128 stands for zero in the data rows.
Here is a table of points, one per row:
[ 99 140 147  93 192  77 172 127  93  96  78 118]
[113  99 126 148  82 125  62  72 121 158 153 160]
[168 140 154  93 123 146  75 168 128 165 201 153]
[134 106  57 182  68 132  75 182 196 165 133 166]
[189 147 161 127 137 201  96 168 134 185 167 125]
[ 79 112 154  99 171  84 192 113  93 110 112 105]
[ 92 106 133  79 199 111 178 113  93  82  85 125]
[168 133 167 141  96 180  82 161 134 165 195 118]
[106 161 133 106 171 104 165  99  86  62 105 118]
[ 65  57  99 148  89 159  82  51 196 158 126  57]
[195 188  57 202  48 111  68 175 134 165 105 194]
[154 133 154 113  96 173 117 154 128 172 188 139]
[ 51  92  78 134 130  77  89  65 141  82  64 146]
[168 209  71 154 178  70 158 189  80  96  92 187]
[147 147 174 120 123 187  62 134 121 172 147 160]
[ 92  64 147  93 103 201 151  79 176 165 195  50]
[134 133  99  99 178  70 172 134 100  89 105  91]
[ 65  99  99 161 137  70 110  79  86  82  64  98]
[120 126 174  79 164 104 165 106 107  96  92 105]
[168 174 167 134 109 201 110 141 134 172 188 132]
[ 92 126 140  99 178  84 206  99  93  96  85 132]
[209 202  64 202  75 180 110 209 155 151 147 194]
[168 154  64 148  96 194 137 189 189 192 147 153]
[202 209 119 175 109 111 117 209 148 192 147 208]
[106 133 147 141 151 104 165  92  86  96 119 139]
[141 140 126 113 164  70 199 127  59  82 112 132]
[120 133  51 161  68 139  55 161 196 158 147 112]
[168 147 147 120 116 173 103 113 107 158 188 153]
[113 106  44 182  75 159  89 161 210 158 105 125]
[ 92  71 154  51 123 180 144 127 183 172 181  57]
[113  85 154  58 151 201 110  99 169 144 201  57]
[147 133 161 106 164  91 137  92 107  82 133  98]
[ 92  64 126  79 137 159 151 127 155 165 167  70]
[120 140 106 168  75 139  82  92 141 158 133 153]
[113 161 140  93 199 104 172 106  86  62  98 125]
[134 133 154 113 164  98 144 120  73  96 119 153]
[134 181  64 196  96  49 103 175 155  69  57 201]
[209 202  85 196 103 159  89 209 141 185 181 208]
[ 86 126 147 113 171  77 144 113  93  96 119 132]
[106 133 174  86 151  77 178 127  86 124 105 125]
[195 202  51 196  61  91  62 202 169 192 112 187]
[189 133 133 127 144 180  89 134 121 179 195 125]
[106  71 161  51 137 194 123  99 162 151 201  84]
[ 86 106 133  99 157  70 172  86  73  69  92 139]
[209 202  85 196  96 139  96 209 121 158 181 201]
[ 99  92 167  99 185  98 151 120 100 103 105 125]
[175 154 174 154 137 173 110 127 128 158 188 139]
[106 112 140 106 144  84 144 113 100  76  98 118]
[113  85 126  86 178  98 172 113 114  69 105 125]
[ 86 133 112  86 164  84 185 120  66  89  71  77]
[113  99  57 182  68 146  96 182 196 179 105 112]
[134 112  64 175  75  98  82 161 210 158 140 139]
[134  99  64 196  75 104  68 175 189 192  98 187]
[ 92 119 161 106 157 118 151 113  73  69  92 125]
[120 147 106  86 151 104 172 106  86  89  92  84]
[202 209  78 196 116 146  96 209 148 199 147 201]
[ 99 147 147  79 144  91 165 141  73 103  64 146]
[134 112  92 182  68 132  55  92 148 165 133 125]
[ 92  71 140  79 116 166 178  99 169 165 195  57]
[182 202  64 154 157  84 144 202 121  96  57 201]
[ 92 112 140  86 185  77 178 134  59  76  85 160]
[ 92  64 106  72 103 207 151 134 176 165 195  57]
[175 161 161 127  89 159 110 168 121 179 174  98]
[182 133 154 148 123 173  96 134 128 179 160 160]
[168 140 188 148  89 173 103 141 114 158 195 180]
[168 161 174 127  96 166 103 147 128 151 174 132]
[168 140 167 154 116 166 103 141 148 185 181 139]
[202 133 167 120 103 173 110 161 100 110 201 139]
[175 181 140 148 109 152  96 161 141 131 167  91]
[120 119 126  86 157  77 165  86  93  89  98 118]
[ 58  64  92 148 109  56  75  58 134  48  71 118]
[175 147 140 175 123 187 103 127 114 165 153 132]
[ 92 126 126  79 171 104 185 120  66  62 105 105]
[113 140 140  86 178  98 178  92 107  55  85 125]
[127  85  78 168  68 125  75 161 196 185 112 118]
[113 154 119  93 178  91 185 127 107  82  98 105]
[ 99 147 140 134 185  91 137 113  93  76  85 125]
[127  78 133 175  54 125  48  92 169 117 119 125]
[ 72  57  92 141 103  63 123  58 100  62  57  98]
[161 161 161 113 103 173 110 147 176 165 188 139]
[161 167 167 148 123 180  96 161 107 131 174 153]
[ 65  51 112 134  61 132  82  65 196 185 147  63]
[113 126 133 148 178 118 178  92  73  62  98 105]
[ 92 147 154 127 185 111 178 127  73 103  64 118]
[147 147 161 134 144 139 103 141 155 192 174 153]
[154 133 181 134 130 180 137 154 121 172 195 173]
[189 140 154 113 109 166 123 168 100 151 153 146]
[202 195 112 182  89 139  75 209 134 172 153 208]
[ 86  85  85 154 116  63 137  58  93  55  71 105]
[134  92 133 182  75  98  68  92 155 124 119 132]
[113 147 119  93 157  91 185 106 100  76  78 105]
[168 154 167 148 130 194  96 127 128 151 174 139]
[127  85 174  99 123 194 144  92 162 151 188  57]
[202 209  92 196 103 146 103 195 107 165 167 194]
[106 126 147  99 144  84 178  86 114  62  85 112]
[195 147 147 168 116 180  96 134 148 179 188 173]
[182 140 167 154  89 194  89 147 114 172 195 125]
[106  85 106 189  61 111  62  79 169 144 133 132]
[113 106  99 113 171 118 199 134  86  76  98  98]
[120 133  51 175  68 159  68 182 203 144 119 105]
[120 112 126  79 178 125 178 120 107  69  85 112]
[182 133 161 106 137 194 103 134 141 137 195 153]
[113 112 154  99 178  84 178 120  80  89  98 105]
[134  99  57 168  54 118  75 161 203 165 153 139]
[120 154 154  93 157 104 172 127 121  76  78 146]
[147 126 174 148 130 194  96 147 121 158 201 146]
[ 99 119 167  86 171  91 151 134  93 110  98 112]
[ 72  71 112 182 109  63 137  65  93  76  50 153]
[ 99 112 112  99 178  91 178  92 100  82 105  98]
[ 79 133 133  93 151 111 158 113  73  89  98 132]
[175 188  57 209  48  77  48 195 141 172 119 208]
[106 133 140  79 178  98 137  99  93  82  78 118]
[ 92  78 140  79 137 194 117 120 162 172 181  57]
[113 147 133  86 185 104 178 113  80  82  98 112]
[120  99 126 127 171  98 192 120  80  89  85 112]
[141 147 147 161 103 173 103 141 169 192 174 132]
[189 106 140 141  96 152 110 154 155 137 181 146]
[ 65  51  92 106  68 146  89  65 196 165 160  63]
[113 147 133  93 171  77 165 134 100  89  85 112]
[ 79 119 119  99 157  98 178  92 114  96 112 139]
[141 119 119  93 185  91 185 113  86 110 112 139]
[175 126 126 148 116 159 103 134 121 137 174 153]
[120 106 167  99 164 104 144  99 107  89 105 112]
[ 72  99  78 148 130  70 123  72 134  76  71 118]
[ 58  51  92 106  68 159  96  51 210 158 140  63]
[ 86  71 181  65 116 187 117  99 189 172 188  50]
[168 161 154 134  96 173 110  86 148 144 181 153]
[113 126 112  65 164 104 158 141  93  76  78 153]
[168 147 167 120  96 173  96 134 148 144 174 166]
[ 99 126 133  99 164  91 178  86  86  69  98 153]
[120 133 112  86 178  84 172 106  73  89  98 139]
[113 167 133 134 178  70 151 141 100 117 119 105]
[ 99  85 154  58 130 187 144 127 183 165 174  63]
[147 147 161 148 130 159  89 113 189 151 174 132]
[195 209  57 202  61 132  62 189 141 192  98 187]
[106 126 154 120 178 104 172  99  80  82  85 112]
[120 161 161 113 178 118 192 120  86  96 112 125]
[134  78  44 175  61 104  82 147 210 179 126 153]
[ 92 106 181  86 199  70 151 161  86  76  71 132]
[120 126 126  99 151  84 165 127  86  96 112 118]
[120  71 147  65 109 194 144 113 176 172 181  57]
[120 106  44 168  68 125  82 161 203 172 105 139]
[175 133 161 161 103 194 117 141 121 179 181 187]
[113 119 167 106 137  84 192  99 114  62  85  91]
[141 119 161  99 130 166 117 154 162 158 160 118]
[ 99 126  99  86 171  91 185 106 121  69 105 125]
[161 106 181 127  89 187  96 134 162 151 188 139]
[134 119 167 106 164 111 172  86  73  82  85 132]
[ 86  99 112 113 164  91 165 106  66  69 105 125]
[ 99 112 154 113 171  84 165 120  80  96  85 105]
[ 99 106 147  86 178 111 185 120 121  82 105  84]
[106  64 147  79 130 187 158 106 183 158 174  57]
[127 112  57 175  61 104  82 175 196 172 126  98]
[168 147 174 134 130 180  75 127 148 131 181 160]
[ 99  71 181  86 123 187 165  79 189 172 188  70]
[106 126 154  99 192 118 172  86  66  96  98  91]
[106 133 119  65 164  70 158 113  86  76  85 132]
[202 202  85 189  96 146 103 202 114 165 153 201]
[134 106  44 182  61 132  89 175 203 151 119 118]
[168 126 161 148 116 187  96 120 100 179 181 146]
[147  85  71 189  61 111  48  79 148 158 133 132]
[182 154 161 120 109 187 103 161 141 151 167 118]
[113 106 140 106 192 104 130 106 107  76  85 125]
[182 181 154 127 123 166  75 154 148 165 174 112]
[189 154 140 148 123 173 103 134 114 185 147 180]
[ 99  99 126  99 171  91 192  92  86  82  71  98]
[ 92 112  57 182  89 125  96 189 189 172 153 112]
[182 202  57 209  61 139  55 209 155 172 105 187]
[127  92  51 196  54 104  96 161 183 158 105 153]
[127 112  44 189  75 146  96 175 203 179 112 166]
[ 86  57 119  51 130 187 110 127 169 185 195  77]
[141  99 133  86 151  98 165 113 100  82 147 125]
[ 72  85 126  79 123 201 178  92 203 151 181  70]
[ 99 112 133  79 185  84 178 113  66  69  85 118]
[195 133 147 113  96 166  96 154  86 172 174 125]
[ 65  57  78 113  96 146  82  51 189 151 112  57]
[ 99 167 147  72 171  98 199 106  80  96  98  84]
[106 112 174  93 137 104 192 134 100  69  71 160]
[202 202  85 189 109 139  96 209 148 165 147 201]
[ 99  57 147  58 144 187 103 113 203 172 174  70]
[ 72  51  85 134  61 152  96  65 196 165 147  63]
[168 161 174 168 116 159  82 161 141 137 181 160]
[ 58  99 119 161  96  56 103  72 121  82  71 146]
[147  92  99 196  68 118  55  79 169 165 140 146]
[161 133 161  79 151 104 178  86 128  89  92 139]
[189 140 167 148 144 194 130 154 169 185 174 118]
[175 161 147 134 103 166  89 106 162 158 167 139]
[ 72 126 147 120 151  84 172  86 100  89 105 139]
[182 147 167 148 123 173 110 127 121 165 167 118]
[147 154 161 161 123 201 117 154 107 137 181 118]
[189 133 188 154 144 152 117 134 141 158 174  98]
[106 154 154  79 164  77 165 120  93  89  92  98]
[106 119 126  99 185 125 178  92  86  82  92 146]
[ 72 106 154 113 178 118 158  99 107 110 105  98]
[ 86 119 140 113 178  91 172 113  80 117  85 146]
[113  64 106  72 116 201 137 113 183 151 195  50]
[ 99 161 140 106 178 118 199 113  93  76  98 105]
[147 147 112 120 123 180  82 127 107 151 153 187]
[ 99 119 133  79 171  84 178  92 107  69  85 173]
[154 188  44 202 109  56 158 161 148 103  57 187]
[182 154 181 148 151 201  68 141 141 172 181 153]
[175 174 161 161 103 173  68 147 148 179 195 132]
[113 140 133 106 157  91 178 113  93  55 105 112]
[ 99 133 154  93 178  98 178  99  73 117 112 139]
[202 174  78 196  61  98  68 189 162 172  92 194]
[ 92 126 140  93 206 111 158 106  86  76  92 132]
[ 58 112 126 161 116  49 130  79 107  82  85 118]
[154 147 181 161 116 180  96 134 148 165 188 118]
[189 133 161 141 116 166 110 134 134 192 195 125]
[120 126 167  72 178 125 192  99 114  55 112  91]
[182 119 174 154 103 180 137 127 134 179 188 146]
[134 140 161 141 164  63 199 127 114 110 105 125]
[ 99  92 147 113 144  77 192  92  80  76 112  91]
[113 147 140  99 164 104 206 106  86 110  78 132]
[147 154  51 175  61 125  89 168 210 158 160 146]
[134 112  51 175  61 146  82 175 169 158 112 125]
[ 86 112 147  58 171 118 165  86  93  69 119 112]
[161 167  99 134 137 187  96 134 155 192 174 180]
[161 126 154 120 103 187  96 141 114 165 153 160]
[161 126 181 127 109 152  75 113 121 131 167 132]
[147 154 126 127 130 173  89 161 141 151 167 146]
[106 119 133  72 185  91 185 141 100  89  85  98]
[ 99 119 147  86 171 104 178 113 107  69 112 118]
[120 154 154  72 151  98 151 113  86  89  92 112]
[120 133 140  86 178  91 185  99  86  89  85 112]
[106 161  51 168  68 118  89 168 203 185 119 132]
[120 161 133  93 178  98 172 147  93 103 112 125]
[113 106 174  99 157  77 172 120 100  76 105 146]
[106 133 126 113 164  98 185 134 128  96  92 112]
[113  99 174  86 171  98 172 113  86  76 112 132]
[106 112 154  86 178 104 151 141  73  69  98 112]
[ 99 140  44 182  61 104  82 175 196 199  98 139]
[ 58  51  78  93  68 139  89  72 196 124 167  57]
[175 133 154 154 137 166 117 127 134 185 181 146]
[106 106 154  93 164 104 165 134  93  96 105 146]
[ 51  57  85 106  75 152  82  72 203 165 119  57]
[106  85 154 127 151 152 172  99  73  76 112  98]
[147 133 154 148 123 166  82 161 128 151 160 118]
[175 188  78 209  75  91  55 195 169 158 105 180]
[ 79 126 119 106 164 111 185 113  66  96 119 105]
[ 99 140 167 127 157  98 158  72  80  62  92 112]
[ 92 147 174  93 171  84 172  92 100  62  78 118]
[ 58 106  99 161  89  63  82  65 128  96  64  84]
[113 106 140  93 178  98 158  99  93  96 105 112]
[ 58  64 154 120  89 118 110  65 189 172 153  50]
[141 140 147 168 144 159  82 141 128 137 181 173]
[175 154 161 141 123 159  89 147 162 151 167  84]
[120  99 147  99 178 111 178  92  86  76  78 105]
[113 140 161  86 171 118 165  99  73 110 105 146]
[113  99  51 189  68 132  96 154 210 185 112 160]
[127  78 119 189  61 111  68  72 155 158  92  98]
[209 181  99 175 103 132  82 189 141 192 147 201]
[ 92 126 140 120 171 104 178 106  73 110  78 139]
[182 126 154 120 109 173  96 154 128 165 174 132]
[106 112 161 106 157  84 172 141  86  82  92 125]
[ 92  85 140  72 171 125 165 120 100  82 126 146]
[175 112 167 127  89 187 110 147 128 172 174 146]
[168 133 174 134  96 201  96 154 134 165 181 173]
[182 140 167 141 144 166  68 154 141 172 174 125]
[ 72  99 140  72 116 187 123  79 169 172 188  77]
[175 161 167 141  96 180  96 147 141 192 201 112]
[154 140 126 127  96 187  89 120 128 172 160 166]
[168 195 133 113 130 180  75 161 141 131 174 125]
Along one direction, these points spread out more than along any other. How many in every 100 of the points above lie lower along it than each point below? Round to a whole number. More than half of the points above lie lower than the first one.
[147 181  57 196  82  49 103 175 148  76  57 201] 49
[175 126 174 141 116 173 144 134 141 172 181  98] 42
[ 79 133 133  93 151 111 199  92 114  96 119 125] 71
[ 99 140 147  93 164  98 172 134  73  82  85 112] 86
[ 99 133 126  86 157  77 172 113 100  69 119 146] 74
[120  92  57 168  75 173  96 168 210 179 105  98] 13
[ 92 140 133 106 157  84 158 113  66  76  85 125] 87
[161 154 174 134  89 173 103 127 134 199 174 132] 19
[120 112 147  93 185  77 172 120 100  89  85 112] 88
[134 181 154 141 123 173  89 127 148 172 181 105] 30
[182 119 154 168 130 173  82 127 121 158 195 146] 23
[147 126 154 106 123 173  96 141 162 172 160 132] 37
[147  92 154 175  82 125  62  65 169 165 153 146] 29
[ 58  78 119 161  89  63 137  65 107  76  50  77] 73
[189 181 167 127  89 180 117 175 128 179 188 153] 13
[147 181  44 202  75  49 137 154 121 124  50 201] 49
[ 92 106 133  99 137  77 172 106  80  69 105 118] 87
[120 126  99  79 178 104 172 134 107  89 140 132] 60
[127 161 154 113 164  63 185 120 134  82  92 105] 71
[127 209  44 209  89  49 110 168 134 110  50 194] 47
[ 65 126  44 127 103  91 144 134 176 103  57  98] 57
[106 161 119  86 185 104 165 168  73  62  71  84] 91
[106 147 167  65 164 139 172 113  80  69  78 105] 91
[120 154 133 120 164  77 151 141 100 103  98 153] 57
[134 147 167 148 116 166  82 134 134 172 188 173] 24
[161 174 154 161 109 194 110 120 134 137 174 146] 31
[ 92 126 154 106 171  70 165 106 100  82  98 139] 86
[ 99 133 161  93 137  77 185 161  93  96  71 146] 71
[ 72 112 133  86 185 104 165 113  86  96 112 139] 84
[202 209  85 202 103 166  89 209 162 151 140 201] 2
[154 167 161 148  89 194 103 154 121 172 195 132] 17
[120  85  51 161  61 104  75 161 203 185  85 132] 19
[ 92  99 133 106 192  98 178 113 107  76 119 112] 86
[154 126 133 127 123 201  82 161 121 151 201 132] 23
[113 112 154 106 164 118 137 154  93  82  78 112] 60
[ 65  78 112 154 103  49 123  72 107  76  57 112] 70
[106 106 140 106 171  91 185 113 107 103 140 112] 63
[120 126 126 106 178  98 178 127  93  69  85 118] 83
[106 126 106  93 178  84 185 113  66  69  98  98] 97
[154 133 147 141 116 187 117 134 128 179 174 166] 29
[106 133 161  93 171  91 199  86  73  96 105 112] 96
[195 202 147 196  96 159  89 195 107 172 174 194] 5
[ 92  71 167  79 123 180 144  92 203 165 201  57] 50
[106 106 126  99 192 104 178 120  59  82  85 118] 96
[ 58  85  99 154 103  63  89  58 121  76  64 112] 60
[189 133 174 134 116 180  82 120 107 144 174 166] 35
[ 65  99 174 106 199  77 165 147  80  69  78 160] 100
[161 133 174 134 164  91 172  99  86  76  71 132] 71
[106 147 161  86 185 111 172 127  86 103  71 118] 84
[182 112 140 134 144 166 103 120  93 179 174  98] 43
[120 119 126 120 164 104 185 120  73  96  92 118] 71
[134 174  44 209 109  56 130 195 128  69  57 201] 55
[189 161 126 106 109 166 117 134 128 144 181 146] 39
[168 133 154 148 137 146  75 127 128 117 195 160] 42
[168 154 161 127 109 187  96 147 128 144 188  91] 34
[ 86 174 126 127 164 104 185  99  73  76  92 112] 86
[120 119  51 154  61 146 103 175 203 165 126 105] 18
[113 154 112  79 157 104 144 120 107  82  85  91] 63
[127 106  57 175  89 132  82 182 189 185 112 132] 13
[120  99 154 120 164  98 178 113  86  89 105 125] 71
[147 126 147 154 151 173  89 134 134 165 188 153] 34
[ 79 112  92 182  54 152  68  86 134 144 140  98] 41
[168 154  85  99  89 152 137 202 196 185 174 112] 13
[106 106 106 148  54 118  62  65 148 144 147 139] 42
[ 72  71  71 189 130  63 151  51 121  89  57 118] 65
[ 99 112 106 182  61 132  55  86 176 165  98 153] 30
[ 72  57  71 127  68 173  89  65 210 165 167  57] 40
[ 79  78  99  72 137 194 144  92 176 158 160  63] 56
[175 140 188 148 123 173  96 168 148 151 140 146] 33
[113 133 154 106 157 118 178 113  73  82  92  98] 77
[189 161  85 209  54  84  48 202 176 158 112 201] 2
[168 154 188 134 130 180 103 113 128 179 181 125] 37
[ 99 133 133  99 151  77 172  92  80  89  98 125] 84
[ 92 140 140  99 185  77 165  99 107 103  85 146] 79
[147  99  57 182  54 118  82 189 189 192 112 139] 6
[106 154 126  93 171 118 185  99  86  69 112 118] 81
[106 140 161 113 144 104 185 120  86  96  85 132] 67
[106  92 133 182  75 111  48  86 169 124 112 139] 43
[ 79 133 174  99 199  84 165 113  80  62  98  98] 100
[106 154 119  99 157 104 172 141  80  76  92  98] 71
[134 209  51 202 103  49 130 175 114 117  57 180] 52
[106  92 154  65 130 187 165 106 196 165 201  57] 51
[175  92 167 154 123 159 130 141 134 137 181 146] 43
[ 99 112 154  93 178 118 172 141  80 103  98 153] 67
[127 167  57 189  54  98  89 182 169 165 112 132] 18
[113  92 133  86 164 104 178 127  66  96  85 118] 86
[175 167 188 141  96 159 103 154 128 179 167 153] 22
[ 65 106 140  72 151  84 165  92 141  69  98 118] 90
[ 65  85 126 141 123  70 130  72 141 110  78  91] 60
[ 99 147 147  99 192  91 158 120  86 103 119 112] 71
[113 140 154  72 185 111 178  92  86  82  64 112] 98
[ 86  85 154  86 178 104 165 113  86  82  71 146] 95
[141  92 112 175  68 125  55  92 176 151 147 139] 22
[202 195  64 202  61  84  48 189 169 172 105 194] 2
[120  99 126 182  61 104  68  65 155 151 153 146] 39
[106 119 112 113 164  91 192 154  93  82 105 132] 67
[113  92  44 189  68 118  62 161 196 179 147  98] 10
[195 140 167 106 103 180 130 147 100 158 174 139] 42
[ 92 119 147  99 151  84 172 141 100  62  92  98] 86
[ 92 140 133 113 144  91 172 127  86  89  78  98] 73
[ 99 119 133 120 171 104 178  99  86  62  98 139] 87
[ 92 147 161 127 164 104 192 106  80  76  98 105] 88
[141 154 154 127  96 173  68 141 141 179 167 153] 18
[ 72  51 133 106  61 173  55  86 189 158 167  57] 42
[ 72 154 154  86 185  84 165 127  66 124 105 112] 85
[ 99 154 133  86 185 118 151 141  86  69 112 139] 67
[154 140 119 120 178  84 178 106 107  96 112 125] 60
[134 140 161 106 164  98 178 120  86  69 112 125] 71
[ 92 112 126  93 185 111 172 141  93  48 105  84] 94
[168 140 174 168 109 173 123 141 114 158 188 187] 28
[120 112 161 113 157  77 178 127 100 137  78 112] 62
[ 79  57  92 134  68 166 103  65 176 158 126  57] 47
[195 209  85 196  89 132  62 209 141 185 133 201] 2
[175 161 112 154 123 187  75 113 134 151 167 132] 23
[175 161 140 154 109 187  82 147 107 172 195 146] 13
[113 112 147  93 185 104 178 134  93  76 119  91] 81
[ 92  99 106  93 171  91 192 120 107  82  98 125] 87
[ 92  57  71 148  75 146  89  58 196 137 153  57] 45
[182 154 161 141 123 173 110 141 141 144 188 146] 31
[161 147 133 182 116 132 103  92 114 151 181 139] 42
[189 161 147 168 123 180  89 154 121 151 160 146] 22
[ 92 126 119  99 185  98 185 154  73  69  71 146] 95
[127 133 174  99 157  98 178  92  86  69  78 139] 89
[ 79 154 147  99 192  84 178 127  73  96  85 112] 96
[ 92 154 181 106 171 118 158  92  86 103 119 146] 62
[195 209  78 202  96 159 103 195 148 179 174 201] 2
[106 119 126  79 164 111 172 147 107  89 126 153] 60
[120  99 106 209  68 111  55 106 155 124 105 132] 41
[168  85 154 161 137 194  75 147 148 179 147 105] 24
[113 140 140 113 185 118 178 154  80 110  98 125] 61
[113 154  57 175  61 139  82 141 196 192 140 146] 8
[120 119 106  86 151  77 185 134  93  69  98 146] 74
[113 112 106  65 178 104 178 141  86  82  92  84] 89
[ 99 119  85  86 185  70 172  92  73  76  85  98] 100
[168 161 133 154 116 187  96 127 114 151 147  98] 40
[ 99  57 147  72  96 187 151  86 189 179 195  63] 48
[ 92 119  44 161  75 132  75 175 196 185 112 153] 13
[106  99 140  79 164  84 151  86 128  96  85 139] 71
[209 209  78 175 109 187 117 209 155 172 140 208] 3
[ 72 147 140  93 144 104 185  99 128  69  78 112] 87
[175 133 161 182 109 194  75 147 121 172 188 105] 11
[ 86 119 147  99 157 118 165 113 100  96  98  91] 70
[ 99  57 140  79 130 166 158  86 203 185 188  70] 51
[168 147 181 113 109 173  68 120 176 137 201 132] 23
[147 147 126 141 103 180 130 120 141 172 195 153] 28
[ 79  64 112 120 109  56 117  79 121  82  64  91] 67
[182 181  51 209  61  98  82 195 155 165 126 208] 3
[106  85  64 189  61 132  55 168 203 192 133 118] 5
[113 106 140  86 157  84 165 120 107  69 105 132] 73
[161 167 167 175  96 187  89 168 121 158 174 160] 13
[195  85 154 141 130 187 110 154 141 158 195 112] 27
[ 99 106  64 182  61 152  82 195 196 158  98 132] 13
[ 65  85 174  58 109 201 137 106 189 185 195  77] 47
[ 92 106 161 113 185  91 158 106 107 110  78 112] 76
[ 86 140 147 134 164 118 172  99  86  76 112  98] 72
[ 79  57 112  93  82 146 110  65 176 172 126  50] 54
[ 86 140 188  99 157  84 130 127  73  82 105 132] 71
[ 92  57 188  72 130 194 137  99 183 179 195  57] 51
[175 167 154 134 109 173  96 154 155 172 160 160] 18
[ 79  85 112 168 103  56 103  72 148  69  64  77] 59
[120 154 119  79 157 118 172 113 100 103 119  98] 60
[134 119 161  99 178  98 165  86  80  76  85 118] 90
[ 99 154 154 106 185 111 172  92 100  82 112 146] 73
[141 154 161 134 103 166  89 113 134 179 167  98] 37
[113 112  51 175  54 159  82 141 183 172 140 146] 10
[147 154 147 113 123 180 117 141 141 172 181 132] 37
[106  99 106 182  61 111  55  79 134 179 140 132] 33
[189 119 174 134 171 173  96 120 148 172 147 166] 42
[106 106  64 168  54 139  82 182 210 172 112 132] 11
[127  71 133  79 130 194 123 106 189 165 201  57] 45
[ 86 133  99  99 157 111 172 106  73  76  78 139] 85
[106 112 147 113 171  84 178 106  86 117  78  84] 84
[113  92 147  79 123 201 137 106 169 158 188  70] 49
[113 106  44 182  48 125  75 161 189 165  98 139] 14
[189 119 154 148 130 152 117 161 128 137 195 153] 37
[106 154 154  72 151  91 172 106  73 110  92  98] 81
[120 112 133 120 171  84 172  86  73  76  71  98] 96
[ 99 126 154  93 171  70 165 120 134  62  85 105] 90
[113 154 140  93 178 111 178 113  93 110  85 118] 71
[175 154  71 141 157 180 137 209 183 185 153 146] 18
[209 209  71 202 123 180  89 195 155 151 133 194] 3
[127 154 119  93 164 111 158 113  80  62  98 125] 71
[189 147 147 127  96 173 117 154 128 158 195 153] 22
[134 126  51 168  68 173 117 168 176 158 119 139] 18
[ 92  92 133  99 178  77 178 120 100  89  71 139] 94
[189 202  57 202  54  91  62 202 169 165  85 208] 3
[120 119  44 161  75 146  89 195 196 165 112 160] 11
[141 119  51 182  48 159  89 189 210 185 126 125] 2
[154 126 119 161 123 173 123 168 121 179 147 153] 33
[113 133 140  99 164  91 192  86  93  76 112 139] 86
[134 119  64 182  68 125  62 168 210 192 119 153] 4
[154 161 188 154  75 159 117 127 128 179 188 173] 21
[106  71 154  79 178  98 172 113  86  89  85 125] 95
[182 174 167 134 144 166 117 141 134 151 195 139] 39
[154 147 174 106 171 104 158 106 100  69 119 132] 61
[120 133  71 168  68 118  96 189 210 172  92 125] 19
[154 112 154 141 123 159 117 147 134 151 174 180] 42
[195 195  51 209  61  77  55 202 155 192  92 194] 2
[175 147 147 154 103 132  96 134 169 131 174 146] 31
[ 99 112 119  99 192  84 172 134  93  69  92 118] 92
[182 147 174 141 109 207  96 120 141 165 181 153] 18
[182 140 147 106 116 173  82 147 134 172 174 160] 23
[195 181  51 209  61  70  82 195 176 192  98 208] 3
[ 79  71  71 120 103 173  68  72 196 137 153  70] 45
[195 209  57 175 103 166 117 202 128 179 160 194] 4
[182 167 167 134  96 152  89 141 141 185 188 118] 18
[175 167 154 134 116 166 110 120 128 151 181 153] 37
[120 133 133 106 171  91 178 134 100  76 105 105] 71
[189 112 174 154  96 187 110 161 148 192 174 153] 10
[127 106 126 202  75  98  55 113 162 158 140 153] 25
[ 92 126 161  79 178 104 165 141  86 103  85 118] 79
[134 133 106  99 164 118 158  79 121  76 105 132] 60
[134 112  51 182  68  84  82 195 203 158 133 112] 14
[175 154 167 134 109 194  82 127 128 151 195 139] 21
[ 99 112 167  65 178  84 192 106  73  76  85  91] 100
[106 147  57 168  89 132  75 182 203 165  92 139] 19
[195 188  57 209  68 132  68 189 169 172 119 201] 1
[134 147 147 161  89 152 137 141 134 172 181 146] 34
[168 119 174 134 109 187  89 147 141 165 188 160] 19
[113 147 154  86 157  98 178  99 114  82  92 112] 76
[106 140 140  93 171  98 158 113 100  89  71 118] 75
[154 126 174 134 116 166 103 127 162 179 188 153] 27
